A hidden rule labels the rows of this table. It goes by one to three of the table's principal directions, not those with the most spread.
[-37 -17  38  -6 -70  35   3  -6 -10 -10 -36  -6 -23  58  37  31 -87  34 -51 -14 -29 -43   1   8   3 -15  24   2  27  14   3 -20  22 -55  -7 -18] mask
[ 24  20   4   8   3  29  24 -12  36   4  13  -4  10  15  -2  12 -25  35 -12  16  56  -6 -16  -6   1   7 -38   3 -38  10 -25 -18 -15  -4 -23 -10] crow
[ 22  43 -47 -31 113 -42  11  33 -32  -4  11  39  41 -63 -42 -20  64 -22  33  50  37  -1  21 -53  18  14  14   1  -3 -14 -24  34 -22  93  -1  14] crow
[ 12 -16  10  15 -12   6   3 -12 -22  17  -3 -22  13 -14  17 -13  16 -35  44   4 -19   5  21   4 -22  -7   6  -7   7 -10  16  -5  -3 -27  12 -28] yarn
[-54   7 -10  -5 -81  30 -31  19  67  -5  53 -38 -54  38  15  16  -1  73 -86 -48  15  44 -70  55  13  33 -40  46  54  19  30 -46 -25 -23   0   7] mask
[-21  -7  -8  -3  43   5  26  -1 -29 -27 -25  57   3   9   8   7 -52  27 -30  23  23 -52  36 -34  47 -27  45 -32  -9  -2 -36  50   7  20 -29  -7] mask
[   6  -32   51   -5 -109   35   -6  -23  -22    3  -43  -58  -17   60   43    5  -37  -28  -33  -36  -79  -20   10   31  -47    0    7  -23   76   -5   37  -20   42  -55   50  -33] crow
[  3 -14   6 -17 -13 -16 -30  -2 -14   9  -3 -46   7  14  -4 -10  18 -12 -11 -38 -24  21 -19  20 -21  41 -30  -7  18   5   5   0  14 -13  22  16] mask
[-49   5 -28   1  14  -5  -9  38 -19  12 -13  45  -3 -10  10   7 -12  11   8  26   4 -11  22  -2  23 -37  33   8  -1  15  -1  -8 -14   2 -26  -7] yarn
[ -8  -3  -8   7 -14   9  -1   8   7   8  -7  14  -6   9  10   5  -5  -7   0  -2 -12  -2  11  10   6 -25  17  -2   7   9   7  -1   1  -4   8  -7] mask
[ 27  36 -53  43  85 -15  25  24  53  23  42  57  31 -51 -26 -11  55   4  50  57  75  28   9 -18  41 -44   5  15 -79  10 -23  30 -55  60 -34   1] yarn
[ 36  19 -11  23  71  -2  51  -4 -27  -2 -37  65  42 -14  -4 -11 -16 -13  20  77  38 -55  56 -53  24 -56  42 -46 -49  -7 -41  60  -4  57 -29 -24] crow
[-51  26 -33 -31  83 -75  -9  28 -48 -40 -12  90 -17 -57 -38   5  19   6   6  31   1 -26   0 -48  45 -13  47   8 -16  -1 -17  25   2  74 -28  58] mask
[ -33  -24  -15  -27   59  -34    0  -15 -108  -10  -34   76  -16  -84   -1  -20   15  -86   90   22  -74  -49   66  -48   -2  -58  115  -10    7  -27   23   22   30   -1   16  -10] crow
[-24  -5 -13 -26  40 -47 -29  25 -44  -7 -28  21   7  -6 -20  -5   5 -11  -4  -7 -26  -7   7 -11  11   9  17 -11   1   6 -12  25  20  26  -1  37] yarn
[-72 -13  16 -24 -73 -18 -37  17 -32 -28 -36   5 -55  33  14  15 -29  20 -67 -29 -62 -15 -19  26  -6   3  12  -4  66   4  28 -25  34  -8   6  27] yarn
[  4 -18  -3   5   8 -21 -10   5   3 -13  12 -14   5  -1  -2  -7  26  -9  -4 -30 -12  25   5   9  16  22  -2 -10  26 -10   3  33   0  11  17  16] mask
[-21  17 -35 -13  55 -25   3  55 -49  15 -67  81  28  -2  -4  12 -22 -19  23  50  -1 -42  60 -27  19 -54  38 -34 -16  22 -33   9  12  41 -17   5] yarn
[  8  28 -25 -12  65 -40  14  -6  -6 -37  33  34  -4 -49 -30 -21  58   1 -17  22  19  -3 -15 -39  37   7  32   4  11 -21  -2  60 -17  86   5  22] mask
[ 46   2   0  16  88 -33  32   8 -30  -9 -28  29  60 -30 -22   0   6 -26  67  42  42 -10  56 -43   8   8 -23 -43 -51 -19 -51  29   0  37 -27  13] mask
[ -42    4   21   -2  -98   49   -4  -12   64  -30   36  -33  -59   66   26   19  -46   91 -127  -37    9    1  -68   35   23   18   -9   31   58    9   23  -11   -9  -18   -3   -7] crow
[-10  -5   3  -4  49 -26  21 -12 -82  -8 -61  68  12 -32   2  -4 -26 -39  49  48 -19 -65  54 -48   2 -50  55 -40 -36  -6 -20  21  25  12 -20  -6] crow
[  4  12 -46   9  58  -2   4  23  45   2  51  29   7 -27 -19 -12  42  11  -1   5  33  30   2  -6  46 -13  31  23  -8  -3  -3  48 -33  45  -1   4] crow
[ 26  -6   1 -33  51 -19  -6   3 -62  25 -38   1  38 -32 -15  -6   6 -69  84   8 -35 -16  43 -27 -36   3  16  -7 -19  -4 -10 -13  26 -15  21   0] yarn
[ 20  -4 -12  17  37  -1  10  -1 -11  13 -16  14  29   8   0 -21  -2  -8  -6  23  10 -16  24 -11  15 -26  26 -30 -27   3 -20  59   0  24  -8 -13] mask
[  0  -3  14  14  -9 -19  -5 -14  27 -25  15 -19  -6  24  -8   8  -7  46 -43 -26  36  17 -42  14  17  42 -60 -13 -22   8 -22   9  -4   5 -22  37] crow
[-17  30 -27   2  46 -23  16  31   5 -21   6  60  -2 -31 -18  10  13  21   3  43  38  -6  11 -27  34 -17  11   6  -8  -6 -16   4 -20  59 -30  17] mask
[ 18 -39  70   5 -74  22  13 -25 -61   3 -76 -61  31  67  51  18 -73 -20   0 -15 -36 -41  38   9 -44  24 -37 -59  35   0 -12 -24  39 -74  12 -34] crow
[  9  10 -45 -16  83  -2  20  15 -23   2  -3  62  22 -23  -8 -20  14 -26  -1  30  -6 -34  45 -42  47 -52 101 -10   6  -2 -12  88  -4  60  19 -20] crow
[   5   43  -67  -24  127  -39   21   19  -56    7   -8  116   14 -109  -45  -31   63  -64   87   88    7  -35   54  -72   13  -73   92    3  -45  -18   -6   33   -7   95   -7   -2] yarn
[ 16  -9  30  -2 -43  43  10 -28  18   0 -13 -29  -7  48  13  12 -56  24 -36 -16   7 -19 -12  11 -21  11 -27 -10  -9   6 -11 -19  19 -39  -2 -14] mask
[ -8 -25   0   4   7   0   3   1 -38   5 -23  14  10  -5  19  -4  -9 -33  28  -1 -30 -17  44  -7   6 -25  42 -21  16  -5   4  21  11 -18  11 -20] mask
[ 49   2   0  -6  75 -18  24   6 -34   6 -38  14  65  -2 -12   2 -12 -30  43  23  20 -25  49 -39   7   5  -2 -41 -35   1 -50  38   9  22  -1   2] mask
[-12 -26  33  -3   4  -3  20 -39 -73 -23 -47  23  -1  -1  21  -3 -52 -17   6  15 -33 -65  34 -34   2 -25  54 -35  -5 -14  -9  33  31 -22 -10 -18] yarn
[-10 -17   1  23 -52  12 -16   5  24  23  -4  -6 -17  21  20   1   1 -18   2 -21 -41  16   0  36  -6 -37  21   7   8  16  29  -7   4 -31  20 -11] yarn
[ 54  44 -52  36 114 -50  21  11  54  -1  73  37  30 -93 -59 -30 116 -13  69  50  82  60 -11 -28  27   2 -26  20 -73 -22 -15  37 -58  99 -24  31] yarn
[-10 -34   3  10 -44  44 -10   7  22  28   2 -28   2  41  35  11 -34  -1  -3 -42 -22  12  17  35   5 -12  14   5  22  18  10  -4   1 -67  20 -31] yarn
[ -47   -8   38   28 -103   60   25    0   13  -11  -38    9  -31   72   57   39 -104   64  -67   18    9  -47    8   20    8  -39    1  -11   26   15    1  -42    3  -53  -38  -42] crow
[ 41 -18 -10  26  66 -30  -8  17  -8  29  -5 -10  54 -35 -24 -13  36 -43 100   7  23  43  41   1 -21  19 -52 -22 -64 -12 -27  -3  -5  -8 -18  17] yarn
[ -3   6  34  10 -71 -16 -23  -8  34 -21  25 -79 -17  37  -1   1  19  50 -72 -33  13  41 -75  39 -19  75 -90   8  33  -2  14 -24  -9   2  -4  30] crow
[-64  19 -27 -44  16 -12 -12  23 -17 -20   8  66 -48 -38 -11  18  -6   7  -2   5 -27 -23  -6 -23  25 -29  71  48  26   3  20 -24   2  15   1  18] mask
[-10  -4  15 -27 -13  -2   6   1 -56 -13 -47   5   6  26  20   2 -30 -14 -34   5 -41 -49  24 -19   3  -9  45 -27  52   1   0  26  26   9  22 -15] yarn
[ 21  20  -2  13   8 -16   5 -21  20  -7  27   2 -14 -36 -23 -20  48 -10  12  19   7  16 -28  -5 -14  -4  -7  14 -23 -15  18   1 -10  34  -1  10] yarn
[-11  15 -22  42  39   2  36   1  43 -22  38  52  -1 -13   4   6  -5  55 -21  35  76  -4  -2 -19  69 -29  14   2 -37   2 -26  44 -46  36 -49  -5] crow
[ 13   9  13  -7  32 -47  -4  10 -50  -2 -33  -5  33 -23 -16  -4  18 -27  40  27  -9  -7  13 -23 -20  20 -17 -13 -13  -8 -12  -5   7  21  -8  19] mask
[  2  11   9  23 -58   7  -7  -4  52  -1  32 -29 -29   1  -1   3  29  15  -8  -9   9  40 -40  34 -22  13 -50  22   9  -5  29 -47 -15  -5   0   7] mask
[-28  24 -27  -8  13 -37 -23   7  28 -23  45  22 -44 -41 -34 -12  59  19 -23  -3   4  32 -52   5  15   8   2  37   1  -8  24   0 -14  52  -6  44] yarn
[-36 -15 -15 -13 -66  53 -23  22  57   4  32 -26 -38  58  25   9 -21  42 -89 -57 -20  23 -21  47  24   2  22  27  76  13  28   6  -3 -25  32 -17] yarn
[-21  23 -22  -5 -43   7 -36  49  93   8  60 -43 -20  30 -11  24  28  61 -54 -45  30  75 -65  52  15  49 -65  59  34  24  15 -47 -36   2   5  32] yarn
[  52  -34   44   10   24   -4   22  -10  -88   31 -102   -8   76   17   20    5  -56  -76   95   29  -34  -51   93  -28  -47  -19   -1  -69  -43   -2  -39    0   44  -51   -1  -28] crow
[ 67  15  16  24 -14   3  15 -36  40   8  36 -56  17 -11 -12 -19  54 -15  19   1  28  36 -34  10 -35  34 -65  -1 -19 -12   8 -10 -18  11  16  -6] mask
[  0  -6 -10  -8 -23  10  -7 -21  20  -5  46 -30 -20  -1  11 -15  37  -2 -32 -41 -14  21 -32  16  13  17  15  14  48   0  28  25 -11   0  42 -10] crow
[  34  -34   57   57 -116   82    4  -27  103   20   17 -114   11  123   41   27  -82   87  -76  -58   62   42  -43   78  -21   58 -127  -18  -24   23  -26  -40   -9 -101  -27  -23] yarn
[ 20 -42  39 -17 -12  40  20 -31 -91  27 -77  -7  31  14  40   1 -69 -74  66   7 -68 -70  84 -25 -45 -38  62 -39  10  -8  -1  -5  49 -79  28 -63] yarn
[-12  14 -23 -17   7  30  34   6 -25  -7 -28  58   0  28  32  -2 -32   0 -64  30 -17 -72  37 -31  49 -71 110 -25  54  14  -2  73   4  45  28 -48] mask
[  6 -60  37 -19 -54  61  12 -47 -71  16 -41 -35   2  28  60  -9 -55 -63  20 -35 -84 -53  60  -1 -31 -25  76 -31  64 -11  27  15  43 -93  57 -77] crow
[ -14  -26   34   -8 -116   45  -39  -13   89  -12   71 -121  -44   69   17   18   -9   68  -92 -110   -3   75  -87   76  -13   98  -85   49   74    3   34  -46   -8  -72   30   13] yarn
[ 23 -11  -2  13  -9  -5 -29   3  53  15  68 -70   0 -30 -20 -10  69 -10  46 -45  11  91 -32  38 -29  63 -71  42   2 -19  26 -41 -24 -27  14  19] crow
[-59  36 -26   5  30 -94 -36  33 -15 -19   1  58 -32 -57 -41  -1  55  16  13  33   6  20 -48  -3  14  -7 -16  24 -42  11   7 -25 -16  63 -47  74] mask
[-11  10  -4  -6  49 -81 -22  27 -46 -20 -34  16  20 -20 -34  -4  28  -2  10  17  10   9  -4 -13  -2  37 -51 -32 -24  -3 -28   5   9  54 -30  63] mask
[  -6   -6   34   26 -110   27  -15   -2   52    9    0  -58  -23   64   27   20  -23   32  -49  -33  -11   27  -43   57  -25   15  -58    9   24   19   23  -50    0  -46    6   -3] mask
[-13   8 -16  -4 -19  36  17  32  27  -4 -10  29  -5  42  22  20 -34  23 -53   3   0 -20  26   3  36 -35  43  -3  50  11  -3  21  -2  18  14 -23] yarn
[ 10 -36  -2 -17  44 -13  -1  -4 -80  14 -51  14  37  -4  15 -17 -11 -67  40  -7 -58 -38  67 -24   4 -26  72 -43  13  -2  -9  62  33 -11  33 -20] yarn
[-41  18 -17  10 -34  26   5 -11  66 -35  63  18 -64   5   0   0   2  77 -92  -6  38  11 -58  15  41  -6   9  34  22  -5  21  10 -28  28 -20   2] yarn
[ 11 -33  30  21 -21   1 -18  19   7  15 -31 -56  39  57  10  19 -45  22   3 -32  20  27  11  33 -17  52 -91 -31 -24  12 -37 -24  11 -55 -27  17] yarn
[  41  -18   32   12  -34   -3  -22   -3   41    9   15  -82   14   18  -16   12   15   -2   33  -49   15   68  -23   42  -52   81 -125    0  -15   -9   -6  -64    7  -46    4   33] mask
[-27  22 -32 -24  11  -7  -8  29 -26  12 -24  42  -5  -2   1  -3   5  -6 -20  25 -12 -25   8  -8   9 -35  37  -5  20  20   3   3   2  36   7  -5] mask
[-22  19 -20   7  25 -11  11  15 -22   7 -14  59  -6 -41  -2   1   8 -16  44  51   3 -21  24 -22   4 -52  38   9 -23   0   6 -18 -10  18 -22 -10] yarn
[  1  -1 -17 -25  72 -40 -14  18 -38  -2 -16  29  18 -35 -32 -10  17 -32  38   7 -21  -5  25 -28   6   0  32   0 -20  -9 -13  28  16  28   1  29] mask
Here are more rows. What is the label of each one?
[   9  -41   24  -36  -41   35    4  -30  -63   -1  -43  -22   -3   34   40  -14  -30  -62  -22  -37 -101  -51   47   -7  -17  -23   93  -33   92  -13   31   49   52  -32   79  -50] >> yarn
[ 22 -16  35  -5 -24  11   1  -9 -28  18 -34 -43  29  21  16  15 -32 -22  40 -12 -12  -7  17   4 -41  27 -43 -14  -5   5 -12 -45  17 -57   6 -12] >> mask
[ 45  57 -22  62  34  -8  33 -16  91   7  72   7  13 -33 -28 -19  63  50  -6  62 108  37 -62  -5  23 -11 -51  25 -91   7 -14  16 -71  67 -51   4] >> yarn
[  31   19   10   18   82  -73   -1   -8   -5  -20    1    6   30  -48  -62   -2   28   17   57   31   76   28  -26  -25  -17   61 -113  -17 -114  -14  -55  -23   -7   37  -71   75] >> mask
[-52  58 -52  -5 -17  -5 -10  51  66 -15  42  54 -56 -13 -21  14  38  61 -62  27  43  27 -50  17  29 -19 -14  45  25  13  20 -41 -35  74 -21  27] >> mask
[  8 -14  13   8 -25  24 -14  -1   1  42 -17 -34  16  23  11  -2 -25 -10  22  -5 -16   4   3  22 -33  -9 -11   7 -30  17   3 -28   7 -56  -4 -20] >> mask
[   7  -47   49   28 -108   39  -32  -41   85   10   65 -107  -39   31   19   16   -4   15    5 -101  -27   78  -62   74  -33   55  -65   54    6   -1   45  -61   -4 -118   24    7] >> yarn
[ 15 -45  50 -22 -41  12 -15 -17 -65  14 -63 -59  22  37  22   7 -49 -43  30 -36 -56 -18  35  12 -61  37 -33 -39  22  -6  -5 -36  52 -77  24 -12] >> mask
[-28 -15  18  -9 -61  66  16 -21   6  -2  -8   8 -36  37  40  18 -72  18 -39 -10 -31 -45  10   3   7 -44  68  18  34   6  21  -8  14 -55  12 -48] >> crow
[  8 -17  36  12 -52  21  -3 -26  18  -6   2 -49 -10  36  12   4 -28  23 -29 -25   0   7 -24  23 -21  28 -41  -5   1  -4   3 -16  10 -40  -4  -3] >> crow
[  6   9 -15  -2  54 -38  13   3 -47  -9 -23  40  22 -29  -8 -13  22 -27  22  33   3 -25  27 -33  15 -17  24 -32  -9  -4 -16  39   2  48  -3   6] >> crow
[ 42  34 -19   5  41 -21  -5 -10  63  -3  68 -29   8 -27 -46 -20  68  26 -13  -3  59  54 -65   3   3  50 -61  28 -41  -4  -9  13 -33  52  -7  35] >> yarn
[  4 -21  42   1 -11 -13   3 -21 -52  -3 -42 -14  12  -4   8   7 -33 -26  46   5 -28 -25  21 -13 -33   8  -9 -16 -19 -10  -5 -26  25 -44 -11  -1] >> crow
[-11 -44  -4 -24  24   6 -21   7 -61  31 -28   0  17 -22  12  -2 -14 -66  86 -27 -56  -5  60  -1 -23 -10  40  -3   3  -3   7 -16  27 -69  24 -18] >> yarn
[-22 -29  22 -24 -58  20 -10   0 -36  -1 -44  -4 -21  33  31  12 -40 -33 -13 -31 -83 -31  30  11 -15 -24  56  -9  66   0  29  -7  42 -40  43 -19] >> yarn
[  7  12  14  19 -20  -5  11  -4  25 -23  14 -20  -1  19  -1  -1   6  41 -50   8  34  10 -27   5   9  27 -40  -8  11  -8  -6  11 -15  29 -18   8] >> crow
[-31  13 -12 -17 -12  15  12  22  -9 -13 -30  48 -16  27  14  19 -41  22 -48  17  -1 -41  17 -10  25 -34  35 -14  31  13  -9   4  10  23  -2  -8] >> mask
[-15  18   0 -41 -16 -18 -10  -3 -38  -9 -26  16 -21  -1  -3  -1   7 -24 -25   0 -51 -33 -15 -13 -12 -13  40   2  38   9  20  -1  25  26  35   8] >> crow
[-19  11   3  -3 -49  46   7  -6  25  11  31 -11 -30 -10  19  12  -8  14   7   4   4   4 -16  11 -16 -11   6  46  22   0  32 -62 -20 -41   1 -35] >> yarn
[ -8  -5  12  19 -38  49  13 -15  41   2  37 -30 -11  14  20  19 -31  51  -5 -11  60  18 -19  20  -3  28 -63  15 -12   3  -8 -56 -27 -57 -31 -23] >> crow
[ 21  55 -39  -9  36  -9  10  40  42   9   5  26  24  19 -23   4  21  30 -49  32  50   2 -20  -9  28  -7 -15   0  -9  28 -28  22 -23  82  -1  15] >> mask
[-11 -25  54  -2 -54  45  23 -53 -55  -4 -38 -27  -6  27  42   7 -81   9  -5   9 -10 -61  13 -12 -33   0   2 -22   1  -6  -2 -32  22 -78 -18 -49] >> yarn
[-31 -10 -33 -38 -14  38   0  25 -22  -1 -17  38 -23  23  27  -3 -16 -20 -49 -14 -54 -35  46  -1  25 -48  99 -11  96   1  24  40  21  17  54 -39] >> yarn
[-46   2   6 -42  -2  -4   1 -10 -57 -31 -40  39 -26  20  10  10 -57  25 -61   2 -17 -66  -3 -26  19  -8  40 -20  24  11 -15  14  29   8  -7   6] >> crow
[  -4  -46   33    2 -123   41  -40    7   45   19    6 -103  -15   89   41   15  -21    5  -56  -98  -61   50  -23   80  -26   44  -40    6   86   14   38  -25   19  -81   58  -10] >> yarn
[ -3  -1  12  -4 -34  26   5   8 -13  12 -20  -7  -3   6  17   6 -16 -17  16  13 -24 -12  24   3 -27 -17  13   6  29  -7  18 -35   8 -23  10 -29] >> mask
[ 38 -11  17  15 -47   0 -18 -19   2  25   8 -69   4  -8  -1 -27  57 -47  36 -17 -26  45 -14  37 -68  29 -61 -11  14 -16  34 -37   7 -20  31  -9] >> mask
[-43 -23  40 -34 -32   6   6 -37 -48 -50 -38  15 -35  44  23  21 -89  34 -77 -29 -37 -72  -9 -22  24   3  48 -19  32   3 -11  28  42 -26  -1   7] >> crow
[-11  26 -17  -9  45 -72 -11  29 -35  -8 -21  47   7 -47 -27   2  47 -34  45  29 -18   0   4 -24   7 -14  15   4 -13   5   0  -2  -1  55  -1  43] >> mask
[-18  20 -48  -3  90 -47   5  17  -3 -26  33  70  -4 -62 -31 -12  51   4  13  23  30   6   2 -35  57 -16  42  10 -19  -9 -11  54 -25  74 -16  31] >> mask
[-31  14 -46  -3 -26  38 -10  26  71   7  59  12 -38  16  11  -1  22  37 -70 -24   4  27 -29  30  46 -28  47  44  52  17  32  21 -31  20  26 -18] >> yarn
[ -8  -2  21 -16 -40  22  -3  18  -4   2 -46 -16   9  69  17  25 -66  30 -55 -10  -4 -26   5  11  -6  12 -23 -20  21  20 -22 -17  23 -19  -3  -2] >> yarn
[  15  -34   65  -36  -91   28  -37    3  -28   27  -57 -117   24   84   21   29  -66   -6   -6  -66  -42   12   -6   46  -85   90 -108  -17   39   13   -7  -93   50 -104   25    3] >> yarn
[ 24 -22   4 -23 -19   7 -23  -6  -6  18   3 -55  11  21   4 -17  22 -38  -7 -51 -49  21  -2  21 -23  28   4  -4  45   0  19  19  20 -19  58  -6] >> yarn
